Each row is where one point has got to under a steady rotation. How many ticks took it there?
The counts run from 0 to 593.
[ -1  10  -5  -9   5  -8 -16 -16  23  13   7 -12 -42   1  -9 -37  19  -7
 -14  15  23  -2  24  -7   7 -15 -15  -7 -23   8  -8  -6  27  27   0  -4
 -10  18  -5   6   6  -7 -18 -14  -2] -> 33
[ 24  -2 -26 -11  29  10  17  -1  36  -9   3   5 -29   7 -15 -18   5  -2
  10 -12 -15  -9 -28  -2  -3   9 -11  -1   0  37   6  12   2   1   5 -11
  -1  16 -20   4  -5   7 -26  -4  14] -> 421
[ -1  -1  -3 -14 -10 -12 -15  -2  14  24   0  -6 -44 -18   0 -14   8  -8
  30  25  25  -7  -6 -14  21   9  -7  13 -17   4   7   5   9  11 -20 -11
  11 -14  -7  -5   5   2  -8 -30 -24] -> 549
[  4   0  -8 -44   2  10  -3  -7  14  -4   1 -18   1 -22   1 -19 -20  -3
   7  -4  15  -9   7   7  10  -5   3   8   2  14   4  12  -6  18  25  -7
   3   3 -43  17  14  21 -39   1  18] -> 20
[ 11 -24 -25 -12  25 -22  28   7   9   5 -14   6 -27  -3 -25  -9  -1 -25
  19   0   9   0  16 -21 -17   6   6  -2 -20   1  13  25   9   0 -20   2
  -4  -4  -7   9   0  12  -5 -13 -17] -> 561
[ 13  -5  -7 -26  22  18  21  -4  12  11 -16  13  -8 -20 -26 -30 -23   3
   2  -4  11 -12 -14   2  10  24  -1  10  -9  10  -3   9  10   9   2 -19
   8  -6 -33  21  18  14 -30 -10   1] -> 341
[  7  11 -14 -21   8 -19   9  -5  15  -8 -19 -11 -29 -27   9 -11 -10  25
  27   1   3  -3 -10 -13  19   5 -33  -2   9   5  15   6   5  22   7  15
 -11 -19 -25   5 -25  25 -11   6  -8] -> 92
[  9 -15 -12  -8  28 -11  -5  10  18  -1 -12 -23 -20 -21   0 -30  11  -3
  27  -4  13   9  18 -18   4 -13 -19 -14   8  -1   6 -13  14   8   6   4
  24  20 -29  -4  -3  25 -14 -10  -3] -> 272
[ 10  18 -29 -17  11 -15  12  -3  -2  -7 -33  -7 -37 -23  -2 -10  -5  20
  22   7  15   5  -2 -16  16  14  15 -12 -23   6 -20   7  11  20  11   6
  -9  -8  -8  13   3   9   8 -12  -8] -> 376
[ 13   9 -14 -21  16 -10   1  -8  32  -4 -31   8 -15  -8 -15 -25  -8  -7
 -20  10  13  -3  14  -4   4 -22  -8 -16 -31  13  -4   3  13   9  24  -4
 -25  10  -7  15   8 -12 -13  -7   8] -> 526
[ 17   6 -15 -20  11 -17   0  -9  16 -18  12  -9 -45   3 -13 -28  21  -3
 -12   4   4  -1   3   0 -10   3  12 -25 -22  24  17  15  12  29 -15   4
 -27  10  -8  12   3   3 -14  -2   0] -> 508
[ 14   3 -32 -11  16  -1  11   1  34   3   2  19 -10  -8 -44  20   8   2
  -4   4  15  -3 -12   1 -19   2   1   8 -23   3  17   0  -9   1  -3 -23
  -6   9 -25  -1  16   4 -16  -5  -8] -> 249
[ 11   9 -38   5  19 -13   7  -9  18 -11 -27   1 -35  -2  -6   0  -3  15
   1   1  -5  19   0 -20   1  15  19   3 -26  20 -17  12  15  29   7 -11
 -23  17  -8  19  -4  -2   4   9  -5] -> 286
[  5  -2 -12 -18  10 -15  -7  -1  36  12   1   8 -18 -23 -41  22   2   4
  -3  15  17 -10 -11   3 -11  -2 -17   9 -23 -11  20   5  -5   7 -20 -27
 -15   9 -16   4   7  -6  -4 -23  -4] -> 247
[ -4   0   1 -23  26 -27 -14  -5  12  22 -23 -14 -24 -25  -9  10 -23  10
  28   6   3   2  14 -19   5   8 -22   6  -3 -15   9   3  12  24 -15  -9
 -15  -4 -14  10 -20  10  -3 -13 -15] -> 567
[ 18  -8 -25   6   5 -14  12   8  35  -6 -26  -8 -33 -15  -7   9  -5  22
  40   7  20  -8   0  -5 -13 -16  -8  20   1 -14  12  -3   1  17  -6 -15
  17 -14   0  21  12  16   9 -19  -4] -> 380
[ 15  11  -8 -26  35  -9   7   0  16  16 -32  15 -30  -3 -20 -13  -9  -5
   3  -3  16   5  39  -6   3  -7   5 -13 -17  -1  12   1  22  13  25 -22
  -5   1   6  12   6   5  -5 -22 -10] -> 52
[ 19 -24 -37  -7  10  -4   7  -2  36 -27 -18   1 -15 -13   0   9 -19  14
  -3   0   2  -8 -24  -8   8  18   3  28 -13  21   4  12   2  24   1 -11
 -18   7 -24   7   9   3  -4  10   1] -> 198
[ -6 -23 -17  -7   7   8 -20  -5  44  16   4  -5 -22   8 -15   0  13  -5
  10  15  16   4  -3   0   9  10   7  21 -26  13   6 -10   1   8 -20 -47
  17  15  -9  -3  14  -1 -16  -5  -2] -> 540
[  2   0  -9  10  17 -24  -3  -8  17  13 -33 -12  -8 -16 -13  -7  -2  27
  -3   6  29   5  18  -9 -11   0 -15  -5 -23 -15 -11   9  12  31 -10 -12
  -6  15 -28   9  11  -5 -14  12 -17] -> 577
[ 13 -16   7  -8  10 -25  -7  -1  30  -9 -14 -11  -8 -13 -17 -18   2  -3
 -10  16   9   3  -4   7 -21 -17  -6  -3 -34   2  15  14   0  24 -17 -20
 -26  15 -29  26  16  -3 -20   1   6] -> 15
[ 20   9  13 -23  35  -4  -4 -11  22  13 -18  -5 -30  -9  -9 -28  -4  11
  -8   2  16 -10  11   9   6  -1 -25 -26  -1   0  19  24  24  30   1 -12
  -9  13  -8   8   0  -2 -13 -16   6] -> 425
[  1   5 -23 -15 -15 -10 -21 -23  36  -5  28  -3 -20  -6  -5  10   5  -6
 -11  14  14  -5  12   5 -10  -3   8  19 -16   7  15   4   1  36  -2  -9
 -26  10 -13  13  20  -9 -24  -8 -14] -> 25
[ -4  11 -11 -15  -8 -14 -29 -30  34   3  24 -13 -17  -8   3  10   5   5
  -5  12  16  -8  17   8 -12 -13   2  11 -11  -1  17  -1  -1  37  -1 -13
 -19  10 -14  13  18   0 -25 -12 -12] -> 24
[ 11  -1 -17  -5  34  -9  11 -11  32  11  -5  23 -17   3 -37 -12   0   3
 -14  -4  -1  -5  -4   5 -20  14   3  -6 -26  15   0   8   8  11 -16 -32
 -10   2 -10  18  19  -9 -27 -14  -8] -> 338
[  5  -2 -16  -9  29 -18 -15   2  15   4  -9 -20 -23 -20   1 -28   8  -1
  27  -3  16  14  32 -13  -5 -16  -7 -21   6  -6   3  -8  13  17   8   8
  23  26 -24  -2  -4  16 -10 -13 -15] -> 273
[  4   6  -8 -27  -7  -7 -12 -11  14  -3   3 -17 -28 -12  -9 -35   7   5
  -7  12  45 -23  22  11   9 -32 -10  -2  -1  -1   6  -6   8  29  14  -1
   8   0  -5   4  11   5 -20  -6   0] -> 122
[ 19  27 -23 -26  18   3   5 -10  24  18 -27  13 -29  -7 -13   8   1  -3
  19  -1   6  -5  13   4   1 -14  -9   4 -11  -1  19  -8   7  13  39   4
  -7  -2   5   9  -3   5 -25 -28 -13] -> 142
[  0   9 -13 -21  12 -13   3 -19  48   2 -12  28  -9  -6 -16  -9 -17  -1
 -22  22  13  11  19  -1   4  -5 -13   5 -22   4  10  -3  13  23   5 -13
 -27  -3  -9   6   8  -9 -10   0 -18] -> 436
[  5  18 -21 -21   6   1  -4  -1  -2  22  -9   9 -30   4 -16 -29  10  -8
   2   4  30   0  13 -15  22   4  15  -4 -20  19 -12  -7  15   4  32 -18
  14  -4 -11  -8   4  14 -36  -5 -12] -> 545
[ 13 -21 -21  -8  -4   5  -3  -7  25 -18  -4 -17 -18  -4  -1 -28  12   5
  -4   0  14 -20 -19   0   6   2   5   9 -18  31 -15  -9   3   9  10 -15
  11   4 -26  13  36   9 -30   5   9] -> 118
[ -1  23   1 -17   9 -12 -12 -19  26  22 -10  13  -8 -27 -10 -12 -12  20
   2  14  27  -1  15  15  -3  -4 -15   3 -11 -16   9  -8   8  27   1 -18
   4  -7 -20  10  20  -3 -23 -22 -33] -> 345
[ 10 -19  -9  -7  11   2  -2   8  41  21 -25   9 -18 -13  -7  15 -20  -2
  24   7  12  -1   4 -10   4   6 -14  36  -8  -7  22 -13   8   2   1 -30
  13 -11  -6  12  13  21 -11 -22  -9] -> 58
[ -3 -16 -17  -1  26 -22  11  -5  32  12 -19 -10 -29  -4 -12  -7  16 -10
  29  13   9  16  13  -8 -11   3   1 -18 -24   5  11  19   5  11 -35  -4
   1   2  -5   0  -5   0  -1 -13 -20] -> 559
[ -8   2 -19 -28  16 -15  10   1  27   9 -18  -7 -31  -7  -5 -12  14  -3
  21  12   8  14   0 -19  31   7 -24 -20 -11  18  15  -3   4   1   1  -1
  -3  -8 -16 -23 -22  19  -2   6 -13] -> 556
[  8   3  -2  -1   4 -25  -3  -8  27   0 -15 -23 -35 -10  -7   3  -2  26
  19  12   1 -15  -4  -4 -18  -6 -21   4  -6  -9  13   5   3  27 -18 -19
 -15 -26  -5  43  12   9  -7 -15  -1] -> 5
[  6 -12 -27 -13   5  27  -1 -10  41  -1  18 -11 -20  11   1 -17  12  -2
   2   0   3   0  -2  -4  17  10 -10  17   0  29   1 -21   2   9  12 -10
   9  13 -23  -2  12  24 -36   8  17] -> 29
[  8  -9 -29 -17  -8  -7   7  -7  41 -10   6  21  -3 -18 -13   0  -4  -2
  -2  14   7  -1 -19  -6   5  15  -7  14 -24  15  16 -17  -1  -8  -1 -11
  -5 -17 -33  -1  32  13 -28 -10 -28] -> 349
[ 17 -10 -44 -19   8 -23  -4  -1  18 -21  -2 -11 -34 -18   0  14  -8  -3
  24  -8  -9  -3  -6 -27   5  12  12   9   4  15   3  -2   9   5  10  -1
 -10   4 -16  13   7  20   0 -28  -9] -> 278
[  2 -23  -8 -27  -2   4   0 -19  30   6  -2 -17 -36  -4  -1   8   8 -15
  25   7   8 -17  -1   5   1   3 -17  28 -10   8  33   5   3  25 -19   8
  -4  -7  12   8   7   2 -12 -27  -6] -> 228
[ 10   5 -37 -32  19   3  25  -6  32  -5   9  16 -21  -1 -34   6 -10   4
   8  -8  -3 -24 -11  -6  -2   4 -20  10  11  18  13   8   0  -5  17 -14
 -10 -11 -10   6  -9  12 -22 -16  11] -> 331
[ 19  -8 -25  -9 -15  -8   6   5  17  -9   3  -3 -15   6  -9  13  17 -12
  -6   3  20 -11  -3  -6  -6  -4   0  33 -17  10  33   5  -8  20  17   7
 -12   5 -25   2   3  17 -37  21  -1] -> 401
[ -2 -18 -16  -6 -13  -3 -11  -6  27 -13   2 -10 -18  -8   1 -24 -18   8
  20   6  28 -22 -11  10   4 -14  -1  37  -2  13  -2   0 -15  23  -6 -31
  21 -19  -9  23  13  11 -17   5  -1] -> 209
